Each path is a new rotation, seen through one point. The rows after it are directions, each followed by how far the rotation turns it, in degrees each step (0 if it stays put).
Each turn is a multiple of 5 degrees from 10 to 175, or 0.
Each row of a path follows its step; steps can be skipped.

step 2: [ 11  -4  10  18  -5 -16  35  -3  27 -22   0 -25 -18  11  16  34   7  -3
  -9  -4  -4 -14  15   3 -23  -2 -11  35   6  -8  -7  15 -23   7   4]
step 3: [ 18 -25   6   5  13  10  16   9  11   0 -22  12  31 -17 -35   1  -7  16
  -6 -11   2  16  12 -24 -32  12   1   0 -26   5 -17  18 -19  -6 -11]
step 4: [  8 -22  13  -8  20  14 -26  -6  18 -34  26   1 -12 -12   4  32  -6  -9
  30   1  31   6  -9   7  -5  27  12  -3 -12   3 -13   6  14   7 -10]
step 5: [  1 -12  25   9   7  42 -27 -24 -20  -1   5  11   2  -5 -31   0  -5 -22
   2  10 -10 -15  -9  -4  10 -16 -36  -1   5  -2   8   7  -9 -19 -13]
step 6: [-17 -20  -1  -1 -15  -7 -24  29   0  12  -7 -16  -6 -16  27   9   8 -17
   7  12   4  21 -23  18   7 -25 -11  26  22 -16  -3  23   1 -15 -19]
step 9: [ 13  -3  17  -6  16  26   6  -1  20   0  34   4 -25 -10   5  -4 -19  17
  16  20   7 -19  19 -34 -12  14   9  17   3  10 -35  -9 -10  -7  -3]
step 10: [ -1 -14   4  20  38  21  -8  -7  30  10 -24  27   7  -2  -6  18  13 -10
  17  -5   4 -10 -11  11 -19  -5 -21   0   7  -9  -5 -30   2 -29 -14]
step 11: [-18 -24  13  23  -4 -12 -22   1 -14  12  10 -14 -11 -24  -5  -6  -8 -27
   9 -14  38   9  -3  12   0 -14 -16   8   1   9 -30   3 -29  -2  20]
step 13: [  2  -9   1   3 -13 -37 -12 -15  -7 -29  -6 -17   0 -14 -22 -18  -9   0
  19  42 -13   9  -9 -18 -14   0  20  21   3 -18  -4  19   8 -17  12]
Directions:
[ -1  -6   1   7   0  -4  -3  -4  -2  13  -1   2  -3  -3   6   6   4  -4
  -1   2 -12   8  -3   3   6   0  -5  -3   5  -2  -1  -1  -9  11   5]
70
[ 15 -13   1   7   3  -9   3   0  -3  -3   1   1  -3   5  -4  -3   6  -4
   1   0   3  -2   0   5  -4  -4  -2  -8   0  11  -5   1   3   2  -4]
45
[-3 -5  1  6  3  7 13  1  1 -8 -1  1  5 -4 -1  2  3 -2  4  9 -1  7  5 -8
  0  2 14 -5  7  3  4  3  2  5  6]
70
[  6   1   5   4  -4   7   0  -5  -9   4  -3   0   4  -3  -3  -9  -9   4
  -7  -5  -3   7  -1 -13  -1   2  -4  -3   2   9   0  -7  -3  -3  -4]
170

step 1: [-17  24 -21 -13  17  14  -9 -18 -36 -18  -5  -1  17   1  25   7  10  -6
   4   8  14 -16   8  -5 -13 -16  -7  -8  28 -33   1  27  -3   5 -16]
step 3: [-18  17 -19  24  23 -20  -1 -15 -14 -18  -8  -4  15 -10  -4 -16  -1 -18
   4 -13  -3 -23  -5  -8 -33 -16 -26  10  -4  -6  27  10 -26 -11   3]
step 4: [-19  -6 -38  23  25  -7   5 -14  -8   0  -5  28  -8  -8   2  13  27 -27
 -13 -12   4  -1  -8  23   7   8   0  -6  -3  17 -30  -4   8  21 -10]
step 5: [  4  16   3  14  -2 -26  12   5  -3 -14   1  13  -6  -2 -32 -43  12 -36
   2  -5   8 -13  28   3  -7 -19  -6 -14  13  -2 -11  25 -10 -17   5]
step 6: [-13 -26 -22 -11  16 -12   4  -9 -10   9   4  19 -11 -15  -7  -3  37 -10
  30 -12  10  -5  14  25  11 -13  11  21 -23 -16   4 -21 -12   1 -14]
step 7: [ -4   0 -13 -15  19 -18   5  16   3 -24  -2  21   6 -22   1 -24   2  -2
  14   3  -3  -1  35  -3  14  25 -29 -24  30 -21  -7  15  -3  10  -8]
step 10: [  2 -10  17  25  31   5 -16 -20  -6 -18   1  38  11 -23  14   1  23  -6
 -20   5 -31  14   6  15 -13   2  17 -17  -3   1  13   4 -10   1   7]
step 11: [ -6  -2   2  11  35 -29   1 -22  14  13 -12  10  12   7  11   5  -2 -12
 -17  17  38 -19   9   0  -4 -21  -8   8  10  -3  -4  34  -7 -23 -14]
step 13: [-12   0 -19 -10  13 -17   8 -16 -38  -9  18  24  13 -13  -3 -10  -5   4
 -14   3  16   5  31 -25 -19 -33 -10  -4  11 -10  -6   6   3 -13 -21]
Directions:
[ 3  0  4 17  6 -5 -3 -3  7  5 -1  1  4  2  4 -4  2 -8 -4 -5  0 -4 -7  4
 -3 -2 -2 -2 -9  7  0  2 11 -2  6]
55
[ 10  -1   5  -2  -8  -3   4   0   7 -11   0   9 -10  -7  -5  -3  -5  -1
  -5  -3  -7   1  -6   3  -2   9  -4  -2   5  -3  -4   4   3   5   3]
145
[  1   3   0   4   1   7  -2  -7  -1  -2 -15   5  -4   3   4   7  -3   6
  -3  -3  -2  -2  -4 -10  -6  -5   0  -2  -3  -5 -10   0  -4 -11  -4]
35
[  4   0   0   0  -1 -10  -5   5  -2   1  -7  -6  -4   4   2  -1   1  -3
  -3   1  -3  11  12   1 -13   6   9   6   3   5  -4   5   4  -1  -5]
125
[ -9  -3   1   3  -4   7   3 -11   2  -9   4   0  -3   1   2   0   5   2
   8   5 -13  -2  -1   6   1   1  11   5  -6   4  -2   2   4   2  -6]
170
[  0 -11  -7  -4   9  -5   4  -1  -7   0   4   0  -1  -6   6  -2  -2  11
   0  -6 -11   0   4  -3  -8   3  -6   1  -6   2   3  -4   1  -3   9]
110

step 0: [-12 -33 -11   9  10  -4  13  36  -1   2 -22   6 -22   6   5   9  16  16
  12  -7   7   2 -17   9  -2   0  -4  17 -15   7  10 -15  -5  15 -30]
step 1: [ -4  24   0  -7   7  11  16   3   4   5  -5  -3  -3  10  15  44  10  -1
  17  -5  -2  -4  -2 -12  -4 -13  17 -19 -29   5   9  33  -7  16   0]
step 2: [-10   1 -11  16   5   0  11  44   7  15  -3   7   3   5  21  26  -4  27
  15  17  18  -4   7   2   5 -13 -14   6  15  -2 -21  -6  -6 -26  -6]
step 4: [  2  11 -17  21  19  11  27  16  -8 -14  -1 -14   1   6   0  19  19  16
  28  18  -4   8 -10   1   6 -34  14 -14  -9 -13  16   6  -6  -5  -2]
step 6: [ -7  -3 -16  -9  13  -7  27  33  -2  18  -6  -7   7  -5  -6  27  -5  -1
  18   4  -6  -2  15  -8 -22 -19  13   6 -21  19  -7  15  13  26   3]
step 8: [-21  -6   2   9   3  12  29  22   2 -12 -16  14  -5   8 -17  20   0  13
  27 -13  -4  -8  -7  -1  12   7   0   3 -26  15 -23 -20 -14  12 -22]
step 11: [ -8 -24   8 -12  26  17  27  18 -12   5 -14   5 -12  -4 -15  19  -5  -5
  24   7  -1   5  23  10 -11   2  -2  -4 -17  12 -12  23   1   3 -27]
step 12: [ -4   5 -11   6  11   2   3  31 -18  -5   6   2  11  21   4  21  25  32
   7  -8   6   3 -19   3  -9 -20  -9 -19 -27 -26   4  -3   2  10   7]
step 13: [ -7  -9 -10 -15   1  23  26  16  15   5  -8  -2 -24   4  13  25  -8   5
  16  -6   1 -26  -7 -23  11  -2  -4 -17  -4  24  -2 -15 -19 -13 -20]
Directions:
[  2  -9  -1  -7   2  -4 -11   6  -6  -5   4   3   4   0  10   3   6  -8
   4   4   2  -2   0  -1  -2  -2  -9  -3   1   7   2   7   0  12  -3]
65
[ 4 -8  7  3  6 -6  1  2 -4  3  6  7  7 -2 -6 -3 -4  4 -2  5  7 -3 15  2
 -1  0  2 -7 -5 -8 -9 -1 -3  0  1]
85
[ -3  -1  -4   8  -1   6  -1   9  -3  -4   5   1   4   7   3  -4  -3   4
 -10   8  -1   5   2   4   5  -5  -5   4   2  -7   7  11   8  -7   1]
145
[-10  -5   7   5  -1  -1  -6  -3  -1 -11  -4  -2   8   2   3   5   0   3
   1 -14   5  -6  -4  -5   7  -2   6  -5  -7  -2   3   5  -1  -5   1]
95
[  7   6   1   0   3   6   2  -4 -12   2  -5   7   2 -13  -2   8   4  -3
   0  -4   0   1   3  -5   0  -7  -2   8  -4  -7   7   2   4   4   9]
135

step 0: [ 18  -3 -10 -24   4 -18  19  22 -10  -2 -29 -21 -10   7 -14  -7  -4   2
   0  34   2  24  14  19 -24 -14  -8   4  20  -7  38   1  15   8   8]
step 1: [  3   9  10   4  13   9   5  21 -30  13   6  20   5 -16 -14  17  32 -13
  -3  12   7  34  37 -31   2  27   8   6  -5  -8  -2  -3 -17  -1   9]
step 3: [  9  -4 -30 -10  14   0   1  12 -37   7  -8  -6 -22   9  13  51   1  20
  11  -7   4   7  17   1  -9  -3   3  -5  23 -32  -2  -9   6  13   5]
step 5: [ 15  33  -3   6  11  -9  12  14 -25   0  -2   2  -7 -11 -16 -13  10  10
   7  28  27   1  25   9  21   1  -7 -13  15  -8  40 -22  15   6  16]
step 7: [ 10 -11 -22   1 -16  -2 -18  10  -3 -27   6 -11  -4   0   0  -6  20  19
  23  -1  16  23  36 -11  11 -25  14 -20  18   3  -6   6  26  32 -14]
step 9: [ 19  -3  12 -10  -1  -8 -18  20 -27 -13   0 -15  15   6  12  -6  -1  13
 -34  22  25  12  14 -11  -7  -5 -20   5 -20  -5  28  31  24   7   3]
step 10: [ 14  42  -5   0   8  -4  -8  -1  -9 -15  -8  28   2   1  15   1  13   1
  18   8  32   9  35 -18  23   0  25   1  -7  -9   8 -34  -8   4 -14]
step 12: [ 26  -1   4   3   2  15 -15   7 -34 -12  -8   9 -24   0  18   5  34  20
  -1 -11  15 -20  32 -15 -17 -10   5 -20  14   6 -15  18  26   5   0]
step 14: [ 20   3   1  18   4   9 -17  20 -10 -31   6 -12 -12 -27  22   5  -9  25
 -15  -2  36  13  11  14   6   9  -4  -4 -21 -21  36  -9   8 -13   0]
Directions:
[  1  -1  12   8   0  -1   5  -2   4   1  -6  -1  -2  -5  -8   9  -7   6
  -2   1   6   1  -7   5  10   0  -1  -5   0   5  -2 -10   5   9   0]
125
[  4   7  -5   0   4   2  11  -8   1  -3  -1   3   3   3   3  -6   1   1
  12   8 -11  -1   1   9   6  -1  -4   2  -2  -4  -1  -4  10   1  -6]
135
[  2  -3  -2   5  -1  -1   5   5   1  12   4  -3  -2   2   3 -12  -3  10
   2  -1   1  -1  -8  -6  -7  -2   3   1   3  -8   7 -13  -1  -1  -2]
130
[  2   6  12   1  -3   2   1  -2   2  -4   7  -8  -3  -3   3   8   4   6
  -8  -3 -13   8   1  -1  -4  -4  -2   7  -1 -10  -1  -1   3  -3   7]
135
[  0   0   1  -4  -6 -13  -9   1   5   2   3   0  -2  -4  -2  -7   2  -5
  -1   4  -2   5  -6   8  -6  -3  -7  -9  -5  -8   1   4   4  12  -1]
160
[ -2 -11  -5  -2   5  -8  -3   3   6  -8   7   6   0  -2   2   6   2   3
   5  -5  -2  -3  -5  -1   9 -10   7   0   6  -9  -8  -2  -1  -1  -2]
85
